(in the rows, 128 means zero)
Each row of R is roughly a mix of the hidden directions of one of a few groups; one row fits no group.
R (123 x 11):
[[142 133 147  88 128 130 100  67 143 106 139]
 [146 154 111  79 136 159 137 173 125 154 126]
 [133  97 128 135  91  92 119 109 114 174 161]
 [108  92 118 112 126 177 115 130 146 150  82]
 [113  94 134  92 134 150  85 114 156 156 103]
 [128 109 150 104 160 174 108 115 155 126  87]
 [128 148 138 168 134  89 169 140  99 108 156]
 [122 123 128 184 115 107 155 123  96  99  94]
 [159 123 121  73 130 154 144 159 154 150 147]
 [130 135 142 171 131 168 141 146 141 110  75]
 [119 119 121 129 181  94 124  83 117 113  97]
 [141 163 141 167 170 134 120 134 113  85 106]
 [118 133 118 101  89  88 129 112 131 184 130]
 [147  95 146  84 155 104  90 120 107 110 145]
 [140 143 106  61 114 127 123 134 118 171 125]
 [110 167 119  93 126 148 152 159 139 173 110]
 [123 144  90 110 134 168 145 176  99 111 116]
 [145 125  95 130 148 114 127 143  63  99 144]
 [104 109 143  93 145 144  79 108 160 154 120]
 [144 171 120 111 171 149 142 156  97 105 145]
 [155 131 162  99 140 168 110 120 180 124 130]
 [130 120  91 102 105 150  88 101 165 154 130]
 [125  91 134  78 146 162  98 132 138 141  97]
 [136 130 121  99 132  79 113 105 115 134 185]
 [130 131 147 161 177 144 102 133 116 100  86]
 [144 147 132  78 156 182 123 143 142 124 114]
 [152 104 172 145 154 151 114 138 178 138 120]
 [137 103 104 147 151 148  70  92 122 117 116]
 [134 109  94 129 104 154 109 138 131 163  73]
 [127  99 140  79 137 156 106 123 169 155 109]
 [139 101 138 124 156 167  98 133 131 110  73]
 [137 167 125 157 109  99 154 149 121 119 180]
 [120  91 121  90 124  92 107 104 117 142 173]
 [130 144 125 176 117  89 160 134  88 113 150]
 [125 154 133 162 120  94 138 102 113  88 171]
 [163 180 138  97 165 115 108 120 142 126 145]
 [ 97 138 175 138 178 122 147 131 146 108 106]
 [121  94 154 151 130  89 116 111 147 178 110]
 [159 152 112  85 144 133 134 171 108 161 141]
 [105 101  93 131 103 101 141 121 141 169 169]
 [148 181 110 156 145 120 142 126 113  85 152]
 [140 168 130 140 154 121 166 150  98  85 146]
 [126 191 104 166 132 114 135 133 162 122 138]
 [117 122  89  72 127 129 106 113 125 167 146]
 [128 121 122  97  70 111 144 116 145 162 159]
 [118 141 135 192 125  90 150 136 117 115 157]
 [138 123 166 156 142 161 134 150 142  99  79]
 [135 157 123 131 114 102 119 122 120 155 197]
 [118 137 128  62 127 155 132 148 143 167 124]
 [ 91 121 149 124 156 144  89 108 155 133  84]
 [ 91 100 147 117 133 116 166 171 136 164 119]
 [ 86 126 151 163 151 118 108 102 121  97  93]
 [113 124 115 172  99  72 140 119 104 129 150]
 [143 158 141 144 132 105 170 139  90  92 156]
 [108 131 141 116  91  98 173 151 147 164 145]
 [137 118 138  74 158 166 132 143 157  99 120]
 [121  66 132 119 109 117 115 122 129 174 102]
 [153 133 154 183 146 110 123 122 121  79 121]
 [117  97 110 129  74  88 121 115 129 166 124]
 [145 114 159 172 132  94 132 128 107  79 140]
 [115 123 108 178 119 121 136 144 102 142  72]
 [ 97  92 114  99  95 149 148 160  99 146 116]
 [118  91 114  95 134 151  95 144 141 168  97]
 [115 148 133  91 124 127 185 173 133 135 140]
 [112 143  85  89 106 114 137 129 106 163 162]
 [145 169 129 138 138 123 165 140 114  78 162]
 [150 132 164 177 150 135 125 131 139  86  98]
 [120 170 136 167 139  99 145 125 103  97 163]
 [128 176 108 179 107 118 164 138 115 120 136]
 [127  98 161 114 141 171 122 151 141 120  78]
 [143 161  77 122 161 158 112 122 130  95 141]
 [132 154  99 185 114 103 144 124  98 106 141]
 [152 155 101  89 126 153 111 135 128 102 176]
 [142 158 114 171 123  89 140 124  95  99 155]
 [140 167 110 151 175 137 134 139 109  81 133]
 [113  85 135  88 122 155 104 132 149 162  98]
 [148 169 138 164 157 139 104 120 125  87 101]
 [151 109 114  63 123 131 102 119 123 163 114]
 [132 121 132  99 134  86 110  95 140 143 183]
 [101 104 113 101 105 111 165 148 139 168 158]
 [114 127  99 126 118 145  74 127 134 178 103]
 [144 169 155 161 149 116 148 139 102  84 122]
 [117 130 119 114 144 190 137 166 140 121  92]
 [110  91 102  97 103 135 113 119 158 175 136]
 [132 133 129 156 103  69 130 103 113 125 169]
 [141 102 120  70 121 149  99 128 152 159 148]
 [137 167 122 157 143 112 153 156  99 104 169]
 [128 156 149  96 158 142 122 115 149  83 166]
 [147 108 133 166 141  89 107 107 101  85 144]
 [ 96  92 127 176 123  95 124  97 111 116 109]
 [ 97 100 137 164 114  91  99  93 101 133 128]
 [154 154 162 117 119 124 118  94 166 109 171]
 [130  87 157 142 119 110 169 131 139 160  88]
 [134 179 117 103 152 148 161 163 131 100 131]
 [125 132 115 172 120  79 139 125  89 111 159]
 [155 127 129  84 138 140 149 140 130  82 171]
 [166 126 128  74 122 152 144 131 150 105 164]
 [144  88 120 109 116  89 106 120 116 181 119]
 [138 162 124 169 128 118 172 140 103  85 125]
 [156 151 122  79 152 176 126 158 129 121 130]
 [134 143 138  86 142 143 175 165 101 103 137]
 [106 112 115 131 148  83 125 110  81 161 103]
 [136 147 118 183 108 107 162 128  94 101 119]
 [115 118 130 170  95  90 113  99 111 168 132]
 [128 110 104  81 132  97 100 107 107 143 168]
 [152 141  72 113 120 153 125 171 102 118 137]
 [158 142 123 130 156  84 129 139  81 141 162]
 [131 134 123 189 113 107 150 137  94  91 130]
 [117  91  84 115 103 121 115 104 137 162 164]
 [127 110  87 129  96 121  99  90 151 157 155]
 [115 102 128 150 122 175 134 149 126 120  70]
 [101  99 126 116 128 169 121 129 151 140  70]
 [104 131 126  81 108 160 150 152 145 171 119]
 [129 177 100 171 118 148 126 132 126 127  84]
 [139  79 157 145 170 139 100 112 139 125  99]
 [139 142  98 163 123  91 129 123  80  99 150]
 [140 166 111 169 131 152 142 153 107 104  89]
 [143 175 105 155 115 101 150 117 123 107 171]
 [144 140 100 152 101 125 144 155 123 189 109]
 [130 150  85 114 135 131 143 157  71 106 139]
 [150 197 125 142 131 124 149 134 127  90 141]
 [124 158  87 102  96 131 133 125 173 153 153]
 [103 159 144 136 169 135 120 121 126  66 130]]
In each list below, four rows fit none of the groups, and each other row fits one group, some only roughly. Which are they? Name them in the order they come.
  * J_764: [ 97 131 119 188 137 100 146 129  94 105 127]
  * J_179: [144 134 140 162 146 168 138 154 138  79 100]
  * J_960: [140 135 136  93 129 193 116 128 165 113 115]
  * J_368: [120  80 132  92 117 154 139 152 128 175 115]
  * J_188: [120 134 124  58 128 113 123 129 126 158 165]
  * J_210: [132 194 121 151 116 126 170 152 119 124 133]
  * J_12: [148 167 106 102 142 159 140 164 106 100 151]
  * J_181: [114  80 112 112 106 135 123 131 150 187 123]
  * J_595: [149 189 141 142 138 150 150 161 134 120 102]
  * J_712: [134 170 132 129 152 173 147 158 136  89 142]
  * J_446: [109 159 152 141 132 110 135 105 128  61 131]
  * J_340: [146 162 144 183 128  96 147 126 120  94 144]
 | J_179; J_368; J_181; J_446
  * J_354: [112 140  95  85 110 121 150 135 124 147 182]
  * J_557: [148 153 134 111 148 136 162 146  86  81 145]
  * J_84: [103  94 134 169 119 111 124 116 112 138  72]
  * J_876: [ 97 115  92  80 114 142 141 150 116 165 142]
  * J_609: [170 115 147 111 176 166 108 150 136 115 122]
  * J_292: [ 75  91 128 137 119 113 104  93 120 152 105]
  * J_195: [151 131 101 100  99  85 123 130  98 158 158]
  * J_615: [132 108 114 182 131  96 112  85 121 104 143]
  * J_454: [121 146 136 179 161  96 146 127  97 106 152]
  * J_620: [123  94 117 113  90 126  94  95 153 168 132]
  * J_124: [114 101 124 156 107 104 103  96 121 137  74]
  * J_44: [133 151 106 197 128 142 134 122 126 107  97]
 | J_354; J_876; J_292; J_124
  * J_984: [153 115 159 161 146 128 100 108  86  95 108]
  * J_303: [109  80 128 135  94  95 131 113 131 170 151]
  * J_50: [144 133 130  74 137 131 106  99 161 147 167]
  * J_870: [127  98 106 113 100 106 133 129 114 193 141]
  * J_439: [159 167 118 139 115 114 169 150 115 126 174]
  * J_359: [150 179 127  97 128 138 165 147 117  92 144]
  * J_163: [149 156 141 115 132  80 103  83 123 112 155]
  * J_435: [105 121  91 180  91 124 154 132 100 124 126]
  * J_798: [164 139 115 138 104  91 130 138 106 126 185]
  * J_264: [133 171 127 141 109 104 167 159  93 114 153]
  * J_837: [122  76 142 120 109 142  87 109 132 156  95]
  * J_248: [145 132 155  78 149 144 111 117 161 168 114]
  * J_929: [115 137 130 135 140  73 119 103 122 122 185]
  * J_574: [140 152 118  86 155 155 106 113 169 158 111]
 | J_50; J_870; J_163; J_929
  * J_650: [130  91 136  94  90  99 121  99 142 164 145]
  * J_428: [135 155 149 168 129 105 147 136 110  77 156]
  * J_586: [122  92 107 108  97  92 137 130 117 181 135]
  * J_583: [125 145 121 145  97  85 173 135 131 141 171]
  * J_430: [142 162 163 134 155 133 126  97 144  85 161]
  * J_59: [152 143 121 110 134 138 108 135 157 119 198]
  * J_920: [162 135 103  68 113 144 122 154 119 141 154]
  * J_674: [167 135  88 122 107 146 154 155 102  90 134]
  * J_229: [148 181 143 141 145 122 147 141 122 105 178]
  * J_758: [118 111 122 164 104  79 136 103 115 122 172]
 | J_650; J_428; J_586; J_59
  * J_923: [116 172 142 144  99 131 182 158 139 141 136]
  * J_725: [120 116 127 151 118  84 170 134  96 134 172]
  * J_232: [109  98 139 103 140 119 103  93 157 178 119]
  * J_164: [ 96 107 122 139  96  79 120  83 121 145 121]
  * J_48: [ 87 105 108 138 140 157 135 140 113 126  70]
  * J_760: [133 114 130 182 132 151 131 140 111  91  83]
  * J_233: [126 125  94 176  89 117 111 114  93 134 103]
  * J_113: [122 130 121 192  98  96 150 143 105 114 131]
  * J_603: [141 184 132 135 130 111 173 147 116  97 149]
  * J_200: [157 134 132 128 151  82  92  99 116 107 164]
  * J_542: [113 136 127  76 133 118  96 114 152 167 161]
  * J_182: [138 100 108  71 109 152 124 145 130 169 135]
 | J_232; J_113; J_542; J_182
  * J_249: [ 89 126 104  98 102 167 129 113 136 115  85]
  * J_343: [112 184 138 168 149 116 133 126 111  92 142]
  * J_668: [111 103 135  68 128 161 121 140 146 162 112]
  * J_702: [110 107 125  95 116 184  93 133 145 137  99]
  * J_262: [114 104 137  77 133 171 121 145 145 154  97]
  * J_145: [104 162 134 163 143 128 167 163 121  91 115]
  * J_812: [118 108 101 152  86 163 129 139 115 153  86]
  * J_773: [113 113  86 175 107 156 132 132 106 126  91]
  * J_17: [152 166 113 142 132 145 159 150 113  73 131]
  * J_414: [123 133 116 109 184 161 138 168 116 103 112]
  * J_79: [151 117 142 179 140  84  98 102 123 114 113]
  * J_577: [117 172 120 116 107 102 154 124 141 160 175]
 | J_702; J_145; J_812; J_79
  * J_155: [122 104 140 180 105  81 133 131 144 157 140]
  * J_627: [110  99 156 176 108  99 123  97 161 134 129]
  * J_494: [122 108 159 143 140 163 120 132 155  97  75]
  * J_34: [150 177 121 183 121 143 133 139 115 101 112]
  * J_820: [102 116 119 172 129 127 115 123 104 109  69]
  * J_840: [144 176 113 128 170 153 133 144 120  84 119]
  * J_624: [154 147 138 186 151 129 122 125 125  85 105]
  * J_699: [112 158 137 166 106  84 146 105 127 116 165]
  * J_739: [103 132  91 105  88 117 105 105 146 171 133]
  * J_592: [121 147 105 123 116 173 149 168 109 136  84]
  * J_963: [128 176 124 151 145 141 158 159 113  90 156]
  * J_936: [133 146 125  76 138 175 122 149 151 124  95]
  * J_644: [113 122 113 104 108 106 129 118 145 179 179]
 | J_494; J_34; J_739; J_644
